In the data rows, 128 means zero.
Each row has a hidden score. How much does it go up from the first row of each pair to the second? 10 means little or no change, 20 a big rise and 0 a big fall. The score is a weighted sum of the row's numbers plus the product of two more (or one squared), each taken from its middle value.
[155 121 113 110 122  95 135 148 121 180 115 137 145 128]
[139 154 128 129 126 100 120 159 127 158 122 139 118 149] >> 10
[147 131 122 132 121 115 123 128 119 139 117 142 131 132]
[149 100 116 107 138 109 140 123 119 138 117 113 143 103] >> 14
[158 161 217 196 108 102  80 129  95 141 214 152  64 103]
[167  94 134 112 132 105 156 155 131 164 163 131 146 121] >> 6
[107 137 103 123  91 191 139 105 133  96 109 148 174 153]
[158 109 102  96 139  95 136 146 111 187 100 135 139 128] >> 12
[116 132 138 150 139 121 104  84  98 112 120 111  89  88]
[172 142 124 130 137  99 119 179 130 183 133 152 119 148] >> 14
[128  94  95  69 162 140 178 141 150 123 116 112 164 129]
[116  91 118 113 157 115 136  93 120 109 123  99 114  81] >> 10
[160  38  73  38 182 133 204 124 151 152 108 109 200 111]
[133 119 105 117 132  95 120 143 112 157  89 142 123 123] >> 5
[103 171 142 158 120 140 100 119 120 107 113 126  92 139]
[142 153 164 163 122  90  92 149  94 158 152 140  82  91] >> 9
[131 147 171 187 145  80  64  95  98 123 129 106  31  77]
[171 144 209 209  86  82  54  98  50 151 197 132  50  49] >> 12
[158  88  27  49 140 125 176 123 130 158  37 138 194 130]
[106 144  86 100 142 155 147 135 163 108  78 124 148 177] >> 9
[145 131 121 139 110 120 125 148 140 162 124 144 141 144]
[153 101 140 132  96 158 146 134 109 117 161 150 175 122] >> 11
[153 158 146 157 104 122 102 160 120 148 146 152 123 143]
[103 114  70  76 163 136 168 140 160 125  78 102 153 178] >> 10
[102 153 132 169 125  67  50  68  92 124  77  96  29  69]
[165  99 146 135 105 151 125 136 108 148 156 153 158 103] >> 10
[163 121 134 118 151  78 142 167 123 193 129 142 124 133]
[117  88 120  79 175 136 200 198 176 133 168 123 164 178] >> 7
[108 153 156 170 106 163 111  98 120  75 150 129 118 106]
[ 88  48  91  86 169 172 176  41 145  53 101  67 154  69] >> 7
[120  72  80  75 147 177 192 109 147  93  94 120 203 117]
[130 148 182 179  74 163  97 100  95  98 173 149 118  79] >> 14
[157  79  63  57 166 125 198 150 134 174  91 119 190 119]
[149  54  94  76 176 111 162 119 141 151 105 111 152 108] >> 10
[ 77 145  87 112 120 171 137  90 149  90  69  99 140 158]
[ 78 131 102 120 133 166 137  93 146  83  95 102 133 136] >> 8
[128 170 104 137 102 131 109 131 132 141  96 142 128 161]
[ 91 158 141 168 149  66  71  90 113 101 100  91  26  95] >> 13
[127 199 194 195  87 139  76 129 112 124 185 160  83 133]
[151 164 168 162 107  93  95 166 115 155 154 150  97 159] >> 8
[129  92  93  85 145 120 175 153 149 138 124 118 165 139]
[ 86 123 121 129 154 147 130  98 138  86  97  96 112 123] >> 9
[162  96 127 104 134 112 152 141 133 143 148 130 147 122]
[144 112 166 131 142 100 147 163 139 152 181 134 125 124] >> 7
[163 185 156 176 100  78  72 160 101 177 132 150  68 130]
[102 100 151 148 158 103 114  78 115  87 121  83  79  87] >> 10
[168 236 178 218  81  52  12 157  71 201 129 184  37 114]
[140 132 128 134  92 165 127 111 119 105 137 137 161 123] >> 9
[162 155 128 134 141  58 107 184 119 206 129 155  97 149]
[134 137  88  96 156  90 151 172 145 178  96 137 134 179] >> 9
[150 131 169 164  90 139 114 111  98 124 179 133 136  99]
[ 54  72 111 109 168 169 157  39 140  41 112  69 126  88] >> 5
[177 129 135 146 119  63  88 132  77 192 106 144  91 101]
[140  81  84  61 182 152 205 166 175 134 125 113 197 168] >> 8
[117 107  23  69 128 157 146  76 131 107  11 123 177 117]
[ 76 155 191 189 135 128  83  95 133  55 166  87  51 103] >> 10
[155  87 115 111 100 149 155 115 126 128 130 146 178 102]
[118 130 217 197 123 113  80  99  93  99 200 113  55  53] >> 8
[135 195 130 182  79 101  44  83  69 144  86 153  80  86]
[143 130 145 127 132 106 135 185 140 160 159 148 131 158] >> 8
[172 157 195 190  67 130  93 153  91 165 195 189 128 136]
[ 95 112 120 139  83 195 131  58 123  59 120 118 159  87] >> 2
[170  79  77  81 147 112 154 133 107 165  94 136 157 105]
[ 90 166 167 179  93 143  96 112 128  66 150 130  81 134] >> 9
[ 49 137 106 113 136 176 151 108 172  34 107  74 138 153]
[153 202 202 221  85 101  47 121  85 137 171 161  52  94] >> 16
[128 133  76 102 123 143 137 127 121 134  71 144 161 136]
[160  94 170 160 122  88  86  75  76 126 162 103  84  23] >> 18
[108 145 133 142 103 150 113  99 117  89 124 131 114 118]
[153 127 107 116 123 124 126 154 134 154 104 141 144 147] >> 11
[132 118 105 107 143 133 150 131 156 127 101 120 145 158]
[ 69  88  34  41 153 214 211  89 175  52  50  90 200 150] >> 6
[ 72 104 116 123 131 180 156  85 154  61 115  99 143 126]
[ 85 112 111 120 113 189 137  74 128  74 109 100 146  98] >> 10
[ 82 138 128 138 122 158 116  81 135  55 114 104 107 120]
[157  86  59  62 152 113 160 137 128 173  71 128 177 124] >> 12
[130 193 183 176 110  93  81 171 127 145 161 151  64 155]
[154  89 138  95 162 134 189 190 165 154 181 132 169 168] >> 10
[131 175 145 152 110 104  95 143 121 135 133 140  91 140]
[107 107  39  66 152 166 176 110 138 117  39 107 186 154] >> 9
[153 194 248 209 119  60  88 219 128 164 249 149  44 161]
[103 131 183 152 107 184 131 108 148  50 206 121 139 126] >> 8
[125 187 124 152 108 122  82 132 120 138  95 155 100 160]
[119 192 157 175 114  99  78 152 133 142 130 153  84 174] >> 9
[153 151 190 157 122  88 133 189 137 171 201 152 109 142]
[172 114 138 124 116 113 143 168 120 169 146 153 153 136] >> 10
[142  96 152 143 118 147 138 124 122 118 169 125 137  97]
[147 112 119 103 137 141 149 172 140 149 137 142 169 150] >> 8
[132 213 189 194 101  92  62 157 105 133 155 164  56 141]
[ 88  72  95  73 178 169 187  97 167  76 104  69 165 123] >> 8
[100  78  92  81 153 152 169  88 142  81 107  92 161 128]
[140 125 149 126 131 108 159 169 148 159 179 121 132 152] >> 2
[125  60  83  62 163 139 211 151 162 130 127 108 206 161]
[133 195 141 160  85 120  93 174 129 152 127 175 117 182] >> 8
[114   0  44   0 237 197 255 107 208  85 128  71 255 111]
[ 96 134 105 104 148 144 142 142 146 118  93 109 129 161] >> 9
[102 122 135 144 108 158 114  60 113  74 139 110 115  80]
[142  93 104  98 152 102 153 154 142 153 124 120 139 137] >> 10
[154 124 104 130 105 154 127 129 125 142 118 153 167 129]
[ 89  92  55  76 136 171 165  44 142  70  46  80 169 102] >> 11
[ 95 135 175 178 132 126  79  75 123  74 148  95  61  86]
[ 82 126 115 121 116 199 152  84 150  54 110 122 169 119] >> 10
[133 129 113 116 123 133 128 142 131 146 119 134 157 143]
[ 67 111 102 119 153 186 134  79 157  37  85  89 130 134] >> 9
[147 121 172 137 149 122 142 148 131 138 198 140 124 121]
[130  76  97 109 135 171 144  51 121  92 105 101 155  73] >> 9
[144  79 204 147 132 133 145 107 114  99 233 109 123  71]
[147 157 122 133 124 113 115 157 138 149 116 152 117 169] >> 11
[157  30 109  76 124 170 199 130 145 129 161 122 219 109]
[ 60 112 133 135 143 167 142  72 160  41 118  89 121 112] >> 8
[136  91  57  74 153 141 168 120 133 144  59 118 186 146]
[119 124 111 118 118 153 142 125 124 117 120 137 159 130] >> 6
[163  99 102 112 134 104 130 138 107 158 103 130 131 107]
[177  89 204 140 157  75 125 160 123 163 229  97  79  73] >> 13
[151 177 168 179  86 125  75 134  91 150 144 165 100 110]
[147 190 171 167  97  88  76 157 129 143 141 132  69 158] >> 12
[ 97 158 128 131 125 133 118 141 141 118 111 126 108 174]
[146 233 215 239  62  87  18 140  80 159 177 189  34 122] >> 18
[ 62  96 116 111 177 158 141  84 165  54 108  70 104 127]
[134 170 142 151 114 131 112 143 119 147 130 137 109 142] >> 14
[ 95 136 165 156 139 125 105 103 120  84 158 113  80 107]
[ 89 150  95 123 123 167 138 121 148  87  92 128 152 172] >> 9
[123 107 125 153  96 149  95  36  78  85 109 129 121  34]
[114 148  68 128 104 116  77  75  85 136  27 123  98  89] >> 10
[112 171  78 104 124 152 146 152 144 133  82 147 160 181]
[164  37 140 115 139 130 138  62  87 120 146  94 137  14] >> 14
[131 130 164 128 169  91 126 169 142 147 170 114  85 132]
[126 151  88 126 133 113  83  87  91 142  58 118  94 112] >> 15
[102 207 146 171  86 138  89 141 137 109 128 155 112 180]
[ 62 108 112 115 168 147 145 112 149  74 108  81 119 134] >> 9
[131  96 106  77 166 141 192 174 181 131 142 133 194 191]
[140  57  80  45 163 149 225 157 179 140 119 113 221 154] >> 9
[140 134 172 132 141 102 132 199 140 168 197 145 123 162]
[146 104  87 107 106 167 145 117 125 118  97 130 180 119] >> 13
[135 112 151  96 179 120 189 180 168 152 198 117 142 171]
[152 116 164 128 152  98 123 152 129 176 165 120  97 111] >> 9
[160 165 177 160 148  46  99 201 117 212 179 135  58 137]
[165 120 119 130  97 115 108 116 105 161 126 151 136 104] >> 10
[166 121 117 109 152  81 122 130 105 195 109 128 110 110]
[110  34  73  61 169 168 192  73 135  89 101  76 176  87] >> 9
[ 66 107  98  80 182 141 174 132 161  86 105  81 140 155]
[110 110 112 116 133 168 150 120 156 102 119 125 156 131] >> 8
[141 226 181 212  63 116  35 122  83 131 146 175  66 115]
[163 124  83  79 143 112 170 182 144 190 110 146 166 166] >> 7
[163 115 141 125 111 130 148 171 132 171 173 160 159 138]
[106 145 165 177 109 130  90  85 114  83 152 111  83 102] >> 9
[152 229 184 206  89  64  34 159  81 172 154 171  50 144]
[158  76  57  60 148 114 170 127 124 181  62 119 182 121] >> 9
[122  87 146 148 142 116 101  35  97  88 136  79  76  23]
[138 153 124 150 118 125 100 117 119 138 104 139 114 130] >> 9
